Here are some points, each followed by its number:
[-6 6 12 1 26 -1 -11 9 -18 0 17 28 21 12 -5 3 19 26 10 6 6 26 18 8 9 10 31 13 20 -9 -2 -15] 0
[-32 -20 -9 13 1 -24 3 -46 15 1 5 -5 25 18 -48 -49 18 5 -6 37 -38 -17 26 11 36 8 38 12 -37 28 -14 12] 1
[-12 -76 17 18 23 -36 2 15 -72 1 -5 21 32 23 9 14 -17 20 -21 23 16 -1 -34 14 22 -84 30 -127 29 33 -19 12] 2
[-3 24 23 -49 -91 5 -55 -8 15 5 47 -127 58 34 22 23 35 23 10 49 6 18 -3 26 -20 24 -73 17 -43 14 7 7] 3
[-7 6 11 -127 -40 2 -77 21 4 -10 41 -39 37 18 10 1 15 9 5 38 39 25 -18 16 -17 -8 -71 9 24 -30 9 -17] 4
[10 17 -32 41 55 21 43 17 33 10 -55 54 -101 -58 19 11 -22 -28 -13 -90 -23 -9 17 -23 35 37 44 25 -1 -30 -11 17] 5
[-18 14 6 46 20 -5 18 -22 29 28 -10 10 -2 21 25 30 23 14 -62 -17 -127 -17 31 -1 31 18 36 11 -88 9 -66 20] 6
[15 14 11 39 34 15 34 0 36 34 -43 39 -40 -13 31 31 16 14 -13 -49 -49 -14 35 12 49 33 51 26 -32 -34 -2 14] 7
[21 15 -11 -31 -82 1 -10 16 -12 -35 38 -45 38 27 -16 -17 11 -13 20 51 37 19 -22 -7 -72 6 -77 9 20 21 22 -53] 8
[15 4 14 -3 -27 11 4 22 -23 -6 16 -6 23 25 -67 -65 -35 16 4 11 26 25 -3 12 -23 1 -3 20 27 47 19 -127] 9
[26 13 -41 25 45 19 44 22 39 1 -54 49 -127 -87 24 24 -4 -36 4 -90 -9 1 9 -29 21 36 10 21 21 -46 12 35] 10
[21 10 -1 38 44 8 35 34 25 36 -21 53 -84 -80 14 12 -43 11 -23 -127 -19 22 18 15 31 30 25 20 19 -23 -20 0] 11
[-6 -30 3 0 -6 -11 8 5 -127 -8 23 18 40 36 -24 -25 -52 5 -6 29 25 10 -5 -6 4 -82 12 -72 19 28 -21 -24] 12
[11 19 4 22 -19 35 30 29 29 6 18 -16 -5 -11 10 7 21 -3 23 17 30 30 3 9 -74 32 -14 26 27 22 18 5] 13
[17 16 23 23 46 21 36 28 42 34 -47 40 -31 -18 13 15 22 14 7 -44 -24 -3 13 9 33 23 47 19 1 -38 18 1] 14
[22 22 15 -35 -127 8 -26 7 -12 -9 35 -88 55 43 0 -3 24 18 12 57 16 24 -1 18 -63 4 -75 14 -28 43 18 -29] 15
[12 19 21 -3 -87 6 -4 0 1 -6 22 -63 47 48 5 7 31 19 6 49 -12 9 17 19 -41 16 -24 17 -42 48 7 -16] 16
[-55 -65 7 13 20 -127 -21 2 -14 -19 -3 17 16 11 -14 -6 28 26 17 32 -6 -15 -35 9 20 -51 28 -33 15 35 8 7] 17
[20 17 -13 -19 -68 13 -1 20 -2 -14 32 -32 10 4 -12 -10 27 -6 27 32 46 40 -4 -7 -127 6 -67 18 24 4 17 -25] 18
[-11 -19 7 -14 29 -2 -4 6 10 2 5 16 27 27 -16 -12 23 9 -4 26 17 10 8 12 2 -20 25 -26 21 26 9 19] 19
[-13 -127 18 13 21 -58 -9 8 -14 17 0 14 14 10 -4 9 11 14 0 17 11 -36 -51 11 18 -52 24 -77 18 16 10 16] 20
[9 17 29 24 5 0 32 35 9 8 4 9 -6 9 8 8 -31 16 -89 -46 -73 20 33 36 33 35 42 22 -22 23 -81 -21] 21
New points follow, each followed by the numbers of its five nearest points above, looking only along the 3 directions in which the numbered points spread most, smallest number first.
[31 14 25 0 30 11 -4 35 17 17 0 16 -38 -65 22 18 -17 8 -21 -69 -7 16 -35 18 -7 24 -24 1 35 -52 -4 37] 0 10 11 13 14
[4 -8 -44 10 15 2 7 -4 17 -13 12 21 -25 -17 4 1 3 -49 -8 -11 14 -10 -25 -29 -39 28 -3 2 31 -6 1 7] 0 9 13 14 19
[-127 -24 -5 -12 10 -58 -51 -16 -2 11 -17 -14 24 27 -9 -8 21 1 5 34 -13 4 -1 4 32 -21 29 -8 -24 31 -4 22] 0 1 17 19 20
[6 10 6 -56 -36 8 -12 27 -36 -29 48 -27 41 36 -13 -12 -26 -1 -47 37 11 24 16 6 -7 -18 -30 -19 13 15 -44 -29] 0 4 9 16 19
[10 22 -55 30 38 9 24 -62 24 -21 -83 27 -54 -13 16 19 33 -58 23 -11 -28 -54 21 -64 27 3 31 18 -34 -32 26 39] 5 7 11 14 21
[-1 -49 14 -16 9 -21 -31 25 -4 -14 6 -10 0 -16 23 13 18 8 23 22 39 -10 -127 6 -11 -14 -41 -43 27 -34 18 8] 0 9 12 17 19
[12 14 26 -69 -47 10 -53 25 -1 -10 32 -46 30 27 -41 -36 -1 18 18 47 31 14 -24 6 -31 -7 -49 11 22 8 16 -38] 4 8 9 15 18
[16 -15 25 6 -7 -4 11 23 -58 1 25 17 26 20 -32 -34 -65 21 -18 9 28 20 24 23 12 -43 24 -20 16 43 -15 -31] 0 12 17 19 20
[0 3 -35 -6 21 11 11 -60 18 -6 -13 16 4 26 -4 0 23 -31 35 33 -13 -55 8 -36 26 -2 21 27 -17 -23 24 21] 0 1 14 19 21
[4 -11 20 -52 -29 8 -22 28 -1 -1 12 -57 6 -6 9 6 22 17 12 24 30 16 4 16 -30 -12 -54 -1 32 -13 13 4] 4 8 9 13 18
[-4 3 12 -73 -5 -14 -35 9 -2 2 13 -6 34 37 10 15 20 25 13 36 26 13 11 11 2 -37 -13 -14 27 -17 10 10] 0 4 9 13 19
[30 27 28 25 23 0 14 15 -20 23 14 40 -31 -43 -16 -12 -80 36 -21 -73 -1 28 17 23 26 11 31 12 30 3 -25 -33] 0 5 7 11 14
[-24 15 -35 18 33 0 23 -47 -2 -2 -24 27 -4 22 -19 -25 20 -49 4 9 -38 -19 16 -37 0 -10 20 24 -13 -13 5 19] 0 1 14 19 21
[20 18 8 -66 -73 17 -40 24 0 -23 28 -83 13 -18 12 8 17 4 25 26 39 31 -40 9 -67 14 -127 27 23 -19 24 -11] 4 8 13 15 18
[0 12 -9 10 19 11 16 -57 -36 -28 -3 4 33 31 -3 -4 -27 -7 2 26 11 -21 29 -7 20 -21 21 -16 -6 22 0 7] 0 1 9 17 19
[-7 12 -127 16 26 8 18 -64 -3 -66 -36 29 -27 5 7 4 25 -127 22 11 12 -48 13 -127 -8 14 13 22 13 -1 27 20] 0 9 13 14 19
